In the rows, zero is written as 128.
Where one turn sends some rows of the set: a few examples, then the rows asked:
satok: [144 118 166 144 140 150  84 122 108 123 113 129 147 126 112 131 133 140
 132 126 100 140 176]
Nafib: [122 126 164 130 150 128 133 144 138 133 125 141 175 139 119 134 118 114
 134 106 119 157 134]
nomol: [136 123 168 147 146 144  87 125 106 126 115 127 146 125 119 138 134 135
 132 125  92 140 174]
vug: [125 146 137 111 134 134 109 116 103 136 124 113 109 110 134 111 141 120
 128 107  96  99  98]
vefe: [139 135 131 104 121 148 105 108 108 132 120 117 112 112 120  95 138 133
 130 107 114  96 104]
Muma: [156  89 125 126 134 158 105 163 125 111 103 174 134 137 123 143 122 128
 151 129 128 122 142]
gedo: [160 126 135 153 151 134 119 125 164 117  99 131 144 101 122 143 126  84
 121 149 124 117 134]
segem: [128 133 121 113  97 136 128 126 103 150 147 140 128  98 117 128 136 117
 124  97 126 101 121]
Zagek: [136 115 138 123 136 130 105 142 110 127 111 115 143 130 139 156 133 108
 166 177 136 132 108]
taze: [161 123 133 152 147 135 121 125 165 117  99 134 146 101 120 144 124  84
 119 148 125 117 136]
mos: [146  93 125 133 137 148 115 168 117 117 111 179 138 135 130 163 119 116
 141 128 113 124 142]
Gusep: [151 126 108 132 156 174 128 132 133 114 104 131 149 108 146 157 115 102
 154 126 144 118 160]
Kub: [142 117 165 145 138 149  89 123 106 126 116 134 150 125 112 136 132 137
 128 125  98 140 178]
Mon: [152 127 108 131 160 174 125 132 134 112 102 125 146 109 148 154 116 101
 158 126 145 118 159]
som: [121 131 168 128 161 127 125 146 142 129 120 130 166 141 123 123 124 118
 146 106 120 157 128]
Nikiv: [131 117 160 126 138 136 134 140 140 131 125 147 179 140 108 126 117 121
 132 107 130 156 139]
nabim: [120 140 135 116 119 134  99 114 109 132 134 103 107 102 132 109 136 119
 140 103 116 105 101]
kevas: [146 130 110 135 162 168 129 135 131 115 105 126 147 108 152 162 116  97
 155 126 138 119 157]
zumer: [121 141 131 116 122 130 125 119  95 144 135 126 120 107 132 132 133 114
 111 106  89 101 105]
dof: [161 127 135 151 152 135 116 124 166 114  97 129 142 101 122 139 126  84
 124 149 126 116 133]
kago: [136 118 161 122 144 141 124 137 146 126 118 140 173 142 106 111 119 128
 143 106 138 154 137]
resen: [143 102 130 123 114 134 117 139 105 132 119 132 157 128 126 165 126 109
 151 176 142 134 119]
mir: [131 127 166 123 158 137 119 140 146 124 116 129 164 143 116 110 125 126
 150 107 132 153 130]
feb: [112 142 133 122 113 126 111 119 101 139 142 111 115  99 136 131 130 108
 126 101 104 109 104]
Nupak: [145 123 123 105 101 153 116 108 103 135 128 133 124 110 109 105 130 132
 115 107 116  98 114]
gor: [134 107 133 135 155 139 111 174 118 117 109 165 130 135 144 165 124 110
 148 128 100 125 132]
venad: [134 128 124 111 102 141 128 113  95 143 137 140 130 108 117 127 128 121
 104 106 102 100 114]
gena: [152  98 132 125 153 155  92 164 130 106  97 159 123 140 133 130 129 129
 164 130 126 121 134]
Zata: [147 131 111 132 164 170 124 134 134 113 101 123 145 108 151 157 117  99
 158 127 141 119 157]
Pumo: [148 101 130 119 117 140 108 135 111 126 113 128 153 131 123 149 129 117
 158 177 151 132 117]
tisav: [117 150 132 112 126 129 113 130 107 145 138 116 110 100 134 117 146 114
 141  97 118 101 107]
Fiv: [133 120 123 113  87 143 113 108 104 135 141 126 124  99 112 115 126 123
 120 103 128 105 115]
Miku: [145 108 135 119 130 137 100 136 114 123 108 116 143 131 131 143 134 116
 169 178 148 132 110]
Kogep: [164 125 133 150 150 137 116 123 167 113  96 131 144 101 119 137 125  86
 124 148 129 115 136]
gimek: [138 109 136 131 165 143  96 171 126 110 100 154 120 139 145 146 131 118
 164 129 109 122 128]
bur: [120 130 126 122  94 133 120 116  98 142 147 125 125  97 122 135 125 112
 113 102 112 108 113]
saran: [136 131 123 105 100 146 116 122 111 143 137 133 121 100 111 108 140 129
 135  97 139  97 118]
Boso: [129 142 130 107 118 140 108 123 113 140 134 118 110 101 123 102 146 126
 147  98 133  97 110]
gozu: [164 123 132 151 146 136 120 123 166 115  98 134 146 100 118 140 125  86
 120 149 129 115 136]
rogos: [140 122 168 146 146 148  84 122 109 125 113 126 145 125 116 132 134 139
 134 126  96 139 175]
Nud: [116 145 127 117 112 127 127 132 101 151 147 129 121  97 130 134 139 110
 129  97 114 102 113]
tisim: [149 127 107 134 158 170 129 134 130 114 105 130 150 107 149 163 114  97
 152 127 140 120 160]
rok: [138 121 166 148 141 145  90 124 105 127 116 132 149 125 118 141 132 134
 128 125  92 141 176]
kiga: [133 128 129 113 103 145 100 107 110 130 133 112 114 103 118 101 132 128
 135 102 131 104 109]
mede: [134 111 135 126 126 126 116 143 104 132 118 124 151 127 138 169 129 104
 155 177 131 135 113]

rok goes to rogos
Nafib goes to mir
Now these:
Zagek goes to Pumo
gor goes to gena
kiga goes to bur
tisim goes to Zata
vug goes to Nupak
dof goes to gozu
tisav goes to saran

Where one turn sends some rows of the set: a few examples, then the rows asked:
seda: [115 153 108 139 159 117 143 124 113 132 123 113 149 142]
Razi: [106 136 116 147 161 108 115 131 124 124 140 135 140 136]
Mesis: [115 110 122 113 142 123 160 157 140 179 166 137 151 132]
dufo: [ 96 108 124 119 152 119 137 163 148 165 155 129 135 130]
Detus: [129 146 118 128 148 108 155 131  89 118 139 102 138 141]
vimab: [140 166 135 124 125 149 137 121 134 155 149 112 117 106]
foli: [146 138 104 131 109  95 170 132 155 154 160 108 137 145]
rin: [128 106  97 121 149 123 135 145 141 173 152 148 143 117]
Lazor: [140 154 132 114 138 137 135 135 101 140 151 107 111  99]
Lepig: [134 132 157 142 117 153 155 126 124 134 125 130 123 155]
Rilun: [156 119 119 124 108 124 183 137 152 141 152 141 136 146]
tigap: [137 154 108 125 134 137 128 134 142 168 141 109 112 105]
pedi: [122 112 155 147 104 129 135 132 107 122 139 117 116 132]
zolur: [109 143 142 154 158 110 147 152 122 127 146 143 142 155]
Gop: [146 140 142 123 111 110 177 118 148 142 168 123 141 163]
naka: [159 152 109 117 130 141 156 111 137 167 145 122 128 118]
supe: [160 168 120 104 134 132 159 137 119 159 144 116 120 115]
zosig: [134 137 119 131 112  90 159 139 152 122 172 119 147 150]
Tufe: [119  93 136 137 101 151 128 132 127 146 134 124 130 137]
fov: [118 104 147 140  99 142 156 117 134 151 139 107 122 144]
Karar: [150 132 143 125  99  98 171 148 133 142 174 120 131 147]
nusal: [107 123 115 140 156  99 143 143 107 114 134 127 143 130]
Fekon: [156 157  98 139 138 128 152 131 139 143 143 136 124 102]
Tufim: [119 115 126 143 146 131 134 159 133 162 155 155 127 106]
Bomi: [113 115 165 141 114 138 130 122 130 132 150 129 124 151]
guvu: [ 95 142 133 141 155 114 148 123 126 123 131 105 135 149]
Gif: [145 129 113 113 121  86 161 152 124 124 178 117 138 135]
tuz: [125 103 110 106 149 130 151 160 120 169 142 139 135 110]
dusa: [140  95 135 119 100 145 139 137 101 141 144 114 116 125]
Mekuf: [115  96 134 106 139 119 158 165 106 162 170 129 139 130]

Fekon goes to Lepig
tigap goes to fov
Now these:
Karar goes to nusal
Bomi goes to rin
seda goes to vimab
dusa goes to Mekuf

